One turning vector, and how many steps it has turned
The counts run from 0 to 996.
[ 3.52  0.50  1.96  0.70 -4.43  2.61  2.96 -1.80 -4.65  0.02  1.67 -5.66
  0.50  3.26 -2.23 -1.52  1.67  1.99 -2.77 -0.75  0.35 -0.04  1.23 -0.26
 -3.74 -0.15  1.36  2.71 -0.02  0.61 -2.44  0.90 -2.59  0.70  2.20 -0.36
  0.05 -1.15 -0.12  1.93 -3.26 -1.95  2.90 -2.22  3.02  1.19  2.83 -4.21
  2.30 -0.32 -0.15]
398
[ 2.83  0.03  0.81  0.88 -5.94 -0.82  2.34 -3.59 -2.18  0.22 -0.57 -1.13
  1.67  1.80  1.07 -3.42  3.42  1.55 -5.00 -4.23 -0.39 -1.94  1.68 -1.22
  0.36 -2.83 -2.07  2.50  2.37 -0.67 -4.81  0.42 -3.12  0.32  2.51  1.27
  1.57  2.71 -4.20 -1.48 -0.56 -0.90  1.72 -1.46  3.15  1.03  0.42 -2.29
  0.09 -0.75  0.09]
193
[ 2.06  1.97  1.45  0.14 -2.03  3.04  2.17  0.10 -2.21  0.64  0.90 -4.75
 -0.64  1.15 -5.18  0.95  2.40  3.11 -1.53 -2.02 -0.60 -2.96  4.50 -2.89
 -0.93  0.91 -1.06 -1.92 -1.85  1.46 -2.84  2.92 -2.56  3.16  1.58 -0.21
  0.80  1.18  1.61 -0.88 -3.30 -5.60  3.23 -0.23  0.06 -0.21  0.34 -2.49
  2.46  2.25  0.43]
349
[ 2.47  1.58  3.08 -0.35 -3.60  2.80  2.73 -0.95 -2.79  0.26  1.02 -5.08
 -2.25  2.16 -4.35  3.31  1.63  1.50 -2.67  0.73  1.59 -1.14  4.05  0.14
 -1.69 -0.44  0.49 -2.23 -0.42 -0.29 -1.61  0.32 -1.83  0.04  0.74 -3.28
  1.68 -0.20  0.24 -1.47 -4.05 -5.40  2.99 -0.26  1.01  2.15  2.87 -2.12
  0.93  1.93  2.10]
855
[ 3.52  0.29  1.08  1.29 -5.07  0.41  2.54 -0.46 -4.04 -0.81  0.81 -5.79
  0.01  0.85 -3.04 -2.84  3.40  1.37 -2.30 -3.08 -2.46 -1.48  0.23 -2.88
 -1.13 -0.53 -2.18  1.43  0.80  0.67 -3.79  3.13 -1.06  0.71  1.41  3.10
  1.59  0.42  0.23 -0.63 -3.10 -1.25  1.93 -2.34  3.99  0.61  1.15 -3.33
  2.55  1.33  0.30]
823
[ 0.87 -2.50  0.48  0.46 -2.92  2.81  2.75 -3.92 -1.00 -1.20  0.36 -3.89
 -1.46  1.98 -0.93 -1.27  2.82  3.84 -4.47  0.63  1.05 -3.11  3.04 -1.40
  0.71  0.78 -1.53  3.16 -2.05  0.82 -3.76  1.11 -2.81  2.00  3.86 -1.86
  0.90  0.11 -2.24  0.79 -4.91 -2.87  2.91  2.10  0.99  0.01  2.49 -2.23
  1.85  0.29  0.41]
267
[ 2.63  0.64  0.78  0.77 -4.91  0.93  1.92 -1.71 -3.80  0.16  0.82 -2.72
  3.14  3.45  0.60 -3.03  2.55  2.10 -2.65 -4.93  0.00 -2.60  2.00 -1.95
 -2.02 -0.13  0.71  2.92  1.93  0.54 -3.96  0.18 -3.55  1.94  2.24  2.46
 -0.56  0.96 -0.98  2.54 -0.93 -1.47  3.15 -1.92  3.75 -0.72  0.90 -3.07
  1.75 -0.53 -0.96]
957
[ 1.01 -1.95 -0.39 -0.12 -4.90  0.79  2.30 -2.81 -0.58 -1.17 -0.69 -1.74
 -0.40  2.32  1.25 -0.26  3.05  2.21 -5.45 -0.73  1.50 -4.62  4.02 -1.34
  2.92 -0.36 -2.88  2.01  0.25  0.41 -5.09 -1.49 -2.37  2.71  2.59 -0.34
  2.02  1.02 -3.67  0.36 -2.82 -3.29  2.52  1.89  2.62 -0.69  1.12 -1.26
 -0.08  1.69  0.70]
695
[ 1.24 -3.35 -0.07  0.11 -3.85  1.56  2.85 -2.26 -1.03 -1.33  0.09 -3.24
 -2.56  2.31 -0.19 -0.55  3.71  1.06 -4.51  0.68  0.91 -3.16  3.14 -1.33
  3.16  0.66 -3.08  1.42 -1.24 -0.11 -4.90  1.12 -2.46  2.60  2.41 -0.55
  3.09 -0.63 -1.06 -1.15 -4.78 -3.99  3.35  0.93  1.44 -0.59  2.36 -0.87
  0.89  2.44 -0.30]
12
[ 2.83 -1.07  0.46  0.60 -3.73  1.76  1.96 -1.76 -1.10 -0.33  1.18 -0.34
  2.44  3.87  1.72 -2.43  3.42  1.57 -3.79 -3.72  0.98 -2.17  3.88 -1.05
  1.08 -0.66 -1.25  3.58  0.72 -0.04 -5.47  0.46 -4.96  3.17  2.64 -0.22
  1.83  0.65 -1.82  0.22 -1.69 -2.73  3.90 -1.07  2.11 -2.47  0.73 -1.45
 -0.37 -0.31 -2.71]
897
[ 2.57  0.47  1.50  0.59 -1.80  2.59  2.22  0.82 -0.91  0.21  0.25 -2.66
 -0.66  1.80 -2.33  2.84  3.74  1.38 -2.31 -2.72  1.24 -2.59  5.63 -1.44
  1.13  0.00 -1.04 -1.86 -0.88 -0.40 -3.04  2.66 -3.26  1.04  1.72 -2.17
  2.52  1.42  1.22 -3.60 -3.96 -6.36  3.83  0.56 -0.98 -0.73  1.83  0.04
  0.68  2.37 -0.28]
917
[ 2.76  0.94  2.04  0.11 -2.48  3.27  3.25 -0.50 -2.73 -0.20  2.47 -5.95
 -0.88  3.21 -4.12  0.37  2.22  2.48 -2.11  1.04  0.18 -1.92  3.56 -0.86
 -2.13  0.99  0.27  0.46 -1.35  1.75 -2.58  1.16 -2.14  3.63  1.29 -1.33
  0.95 -1.52  0.77  1.23 -4.40 -3.83  3.87 -0.63  2.13  0.11  1.75 -3.57
  1.95  1.62 -0.19]
968
[ 3.58  0.27  0.80  1.21 -6.03  0.66  0.45 -0.67 -3.72 -0.70  1.70 -3.34
  2.31  1.52 -0.66 -2.47  2.90  1.18 -2.51 -5.57 -1.54 -1.64  1.15 -2.66
 -0.64 -0.59 -1.45  2.13  1.78  0.27 -4.75  1.59 -2.47  1.82  1.34  3.18
  1.45  1.09 -0.87  0.93 -1.25 -1.42  1.56 -3.09  4.23 -1.25  0.56 -2.61
  1.13  0.87 -0.62]
139
[ 3.87  2.74  1.87  0.40 -5.85  0.15  0.46  0.07 -3.44  0.67 -0.58 -2.06
  2.34  1.64 -0.46  2.08  2.66  0.63 -2.86 -6.87  1.28 -2.38  3.83 -1.78
 -0.68 -1.91  0.17 -1.38  3.88 -1.41 -2.71  0.57 -2.61 -1.77  1.20  0.65
  0.76  3.90 -1.14 -1.83 -0.28 -3.36  1.53 -1.81  2.92  0.70  0.90 -1.30
 -0.09  0.67  1.63]
928
[ 2.74 -1.17  0.03  1.03 -5.75  1.69 -0.11 -0.38 -2.16 -1.82  0.78 -1.74
  2.00  1.15  1.57 -0.46  3.66  1.70 -2.79 -6.37  0.39 -3.31  2.95 -3.06
  2.06  0.26 -2.63  1.99  1.65 -0.22 -5.25  1.99 -2.68  1.15  2.08  1.76
  1.83  1.86 -1.77  0.21 -2.01 -3.00  1.54 -1.52  3.04 -2.45  0.80 -0.80
  0.26  1.41 -0.68]
699
[ 0.52  0.36  0.06 -0.74 -2.87  2.31  2.18 -1.38 -2.40  1.06 -1.16 -3.12
 -1.48  3.23 -1.81  0.41  3.15  1.63 -1.61 -3.56  1.40 -2.76  4.46 -2.19
 -0.68  1.64  0.62 -2.51 -0.93  0.03 -2.92  2.36 -4.07  1.57  1.96  0.51
  0.08  2.22  2.30 -0.82 -2.91 -6.79  4.60  0.27 -1.55  0.46  1.74 -1.36
  3.18  1.88 -0.41]
719
[ 1.51  1.09  1.02 -0.38 -2.73  0.52  3.15 -1.53 -1.22  1.32 -1.99 -2.34
 -1.97  2.27 -2.67  0.85  3.65  0.98 -3.26 -1.91  0.31 -2.21  4.27 -1.38
  0.44 -1.65 -1.71 -3.35 -0.30 -0.70 -3.08  2.25 -2.95  0.01  1.44 -0.96
  2.25  2.83  0.55 -5.06 -2.51 -6.07  3.53  0.67 -1.29  2.53  1.38 -0.46
  1.30  1.71  0.50]
859
[ 0.62 -1.53 -0.11 -0.42 -2.32  2.25  3.03 -2.91 -0.56  0.11  0.07 -1.31
 -1.15  3.25 -0.44 -2.26  3.23  1.97 -3.96 -1.01  1.02 -3.19  4.57 -1.31
  1.35  0.29 -2.31  1.15 -2.17  0.64 -5.38  1.01 -5.05  4.60  2.50 -0.62
  2.12  0.21 -0.92 -0.69 -3.05 -4.85  4.38  0.93  0.11 -0.87  0.89 -1.51
  0.71  1.33 -1.84]
212
[ 2.21  1.68  1.79  0.72 -1.76  2.13  2.88 -2.45  0.13  0.66 -0.20 -2.10
  1.37  1.30 -1.76  2.13  2.44  4.43 -4.70 -0.66  2.09 -4.06  6.31 -0.60
  0.06 -1.83 -0.76  0.93 -0.39  0.66 -2.54 -0.23 -2.87  1.12  3.54 -4.23
  0.98  2.24 -3.08 -1.72 -2.53 -3.72  2.38  2.48 -0.25  0.45  1.26 -2.33
  0.09 -0.45  2.00]
609
[ 4.61 -0.63  1.89  1.55 -5.81  1.33  1.86 -0.21 -4.52 -0.76  0.99 -4.02
  0.98  2.37  0.73 -1.38  3.44 -0.33 -2.40 -4.72 -0.27  0.41  0.57 -0.92
 -1.26 -0.47  0.43  2.73  2.51 -1.59 -3.38  2.47 -2.58 -2.27  1.54  1.05
  1.75  0.26  0.39 -0.51 -3.06 -1.94  2.50 -3.55  3.12  0.82  3.25 -1.48
  1.38 -0.03 -0.97]
452
[ 0.25  0.27  1.23 -1.49 -3.33  2.32  2.72 -3.83 -1.43  1.10 -0.83 -1.40
 -3.06  3.16 -1.88 -0.24  2.05  1.43 -3.31 -0.61  1.68 -1.54  4.60 -0.41
  0.18  0.11 -0.61 -2.32 -1.69 -0.11 -3.71  0.81 -4.54  2.56  1.74 -2.00
  1.67  1.64 -0.38 -2.27 -2.81 -6.84  3.95  0.68 -1.45  1.93  1.88 -1.47
  1.07  1.58 -0.34]
97
[ 1.54 -1.94  0.16  0.01 -2.77  1.90  3.23 -0.92 -1.87 -0.14  0.18 -2.98
 -1.86  3.64 -1.35 -1.43  4.09  0.39 -2.44 -0.81  0.86 -2.39  3.45 -1.41
  0.98  1.28 -1.43 -0.19 -1.52  0.32 -4.26  1.96 -3.78  3.13  1.78  0.33
  2.52 -0.69  1.58 -1.38 -4.35 -5.31  5.05 -0.06  0.00 -0.72  1.88 -0.57
  1.24  2.42 -2.42]
774
[ 2.42  1.39  2.45 -0.73 -4.73  3.96  0.19 -1.72 -2.17  0.18  1.31 -0.93
  0.83  2.86  0.19  3.04  0.93  1.87 -3.89 -3.25  3.80 -1.63  5.83  0.40
 -0.54 -0.27  1.13  0.17  0.92 -0.81 -3.58 -1.21 -4.07  0.91  1.90 -3.57
  0.87  1.41 -2.89  0.46 -1.40 -5.39  2.63 -1.10  1.47 -0.65  1.53 -1.68
 -1.26  0.34  0.28]
162
[ 1.90 -0.55 -0.65  1.04 -2.51 -1.05  3.87 -2.26 -0.52  0.84 -2.98 -2.09
  0.44  2.29  0.73 -1.02  4.99  1.76 -4.30 -2.95  0.42 -5.05  4.15 -2.61
  1.60 -2.06 -1.70  0.00  1.73 -0.67 -3.13  1.23 -2.65 -0.71  3.21  0.55
  1.22  3.88 -1.51 -3.38 -2.20 -3.27  3.23  2.54 -0.01  1.54  1.43 -0.26
  1.62  0.62  1.20]
185
[ 2.51 -1.03  0.59  0.28 -5.95  2.34  0.05 -0.65 -3.91 -1.33  1.29 -2.40
  1.74  3.18  2.58  0.92  2.36  0.69 -2.63 -4.86  2.50 -2.27  3.61 -1.21
 -0.59  1.36  1.22  2.20  2.14 -0.71 -3.78 -0.19 -3.57  0.28  2.00  0.48
  0.40  0.89 -0.66  2.90 -2.18 -3.96  2.88 -1.74  3.46 -1.89  2.64 -1.16
  0.31  0.96 -0.51]
644
[ 3.62  1.07  1.59  1.03 -3.95 -1.57  4.21 -1.34 -2.36  0.37 -0.33 -5.05
 -0.36  1.23 -3.65 -2.44  4.07  0.85 -3.78 -1.23 -2.79 -1.34  1.08 -1.79
 -0.34 -3.23 -3.15 -0.09  0.75  0.25 -3.63  2.39 -1.06  0.46  1.21  1.91
  2.99  1.04 -0.98 -3.92 -2.60 -1.08  2.29 -1.20  2.78  2.38  0.40 -2.99
  1.37  1.17  1.09]
61
[ 0.15 -2.23  1.37 -0.23 -4.06  3.81  1.06 -4.18 -2.00 -0.59 -0.57 -2.25
 -1.85  1.34 -0.30  0.33  2.04  3.85 -3.93 -1.91  2.56 -2.25  3.33 -1.13
  0.04  2.08 -0.05  1.42 -2.35 -0.36 -3.34  1.89 -3.85 -0.16  3.55 -2.44
 -0.12  1.53 -1.26  0.86 -3.91 -5.35  2.17  1.02 -0.79  0.79  3.45 -2.12
  2.14 -0.37  0.82]
523
[ 2.55  0.50  1.58  0.97 -2.91 -0.39  4.06 -2.59 -1.04  0.18 -1.47 -3.87
 -1.79  0.17 -3.93 -0.57  3.72  2.80 -4.58 -0.65 -1.50 -2.52  2.98 -1.74
  0.52 -2.69 -3.58 -0.58 -0.54  0.20 -3.02  2.81 -1.36 -0.08  2.11 -0.60
  2.46  2.71 -1.64 -4.61 -3.59 -2.88  2.05  1.22  0.38  3.03  1.21 -2.36
  1.43  0.95  2.06]
744
[ 5.11  3.17  2.32  1.06 -3.66  0.37  2.82  2.20 -3.00  0.45  1.93 -4.41
  2.47  3.28 -2.62  1.76  3.19 -0.19 -2.42 -2.65 -0.30 -2.14  3.89 -0.59
 -1.36 -2.63 -0.14 -0.71  3.34  0.09 -3.05 -0.08 -1.91  1.36  0.21 -0.36
  2.11 -0.29 -0.05 -1.97 -1.60 -2.44  3.40 -2.53  3.96 -0.14  0.31 -1.65
 -0.53  2.04  0.43]
424
[ 3.23 -0.38 -0.48  1.37 -4.34 -0.39  2.36 -0.50 -1.82 -0.28 -0.31 -2.27
  3.40  2.56  2.06 -1.88  4.08  1.36 -3.67 -4.48  0.05 -4.84  3.56 -2.50
  1.02 -1.67 -1.97  2.75  3.14  0.17 -4.81 -0.03 -2.59  1.24  2.70  2.41
  1.28  1.70 -2.36 -0.03 -1.12 -1.49  3.13  0.03  3.82 -1.54  0.51 -0.91
  0.33  0.95 -0.36]
756
[ 3.01 -1.69 -0.06  1.20 -5.04  1.38  0.27 -0.71 -1.29 -1.78  0.70 -1.44
  1.45  1.04  1.94 -0.70  3.62  1.30 -3.72 -5.09  0.72 -3.37  3.47 -2.19
  2.78 -0.46 -2.94  2.72  1.14 -0.77 -5.52  1.70 -2.72  1.14  2.58  0.53
  2.45  1.63 -2.13 -0.84 -2.71 -2.70  1.69 -0.42  2.68 -2.82  1.16 -0.53
 -0.44  1.16 -0.94]
698
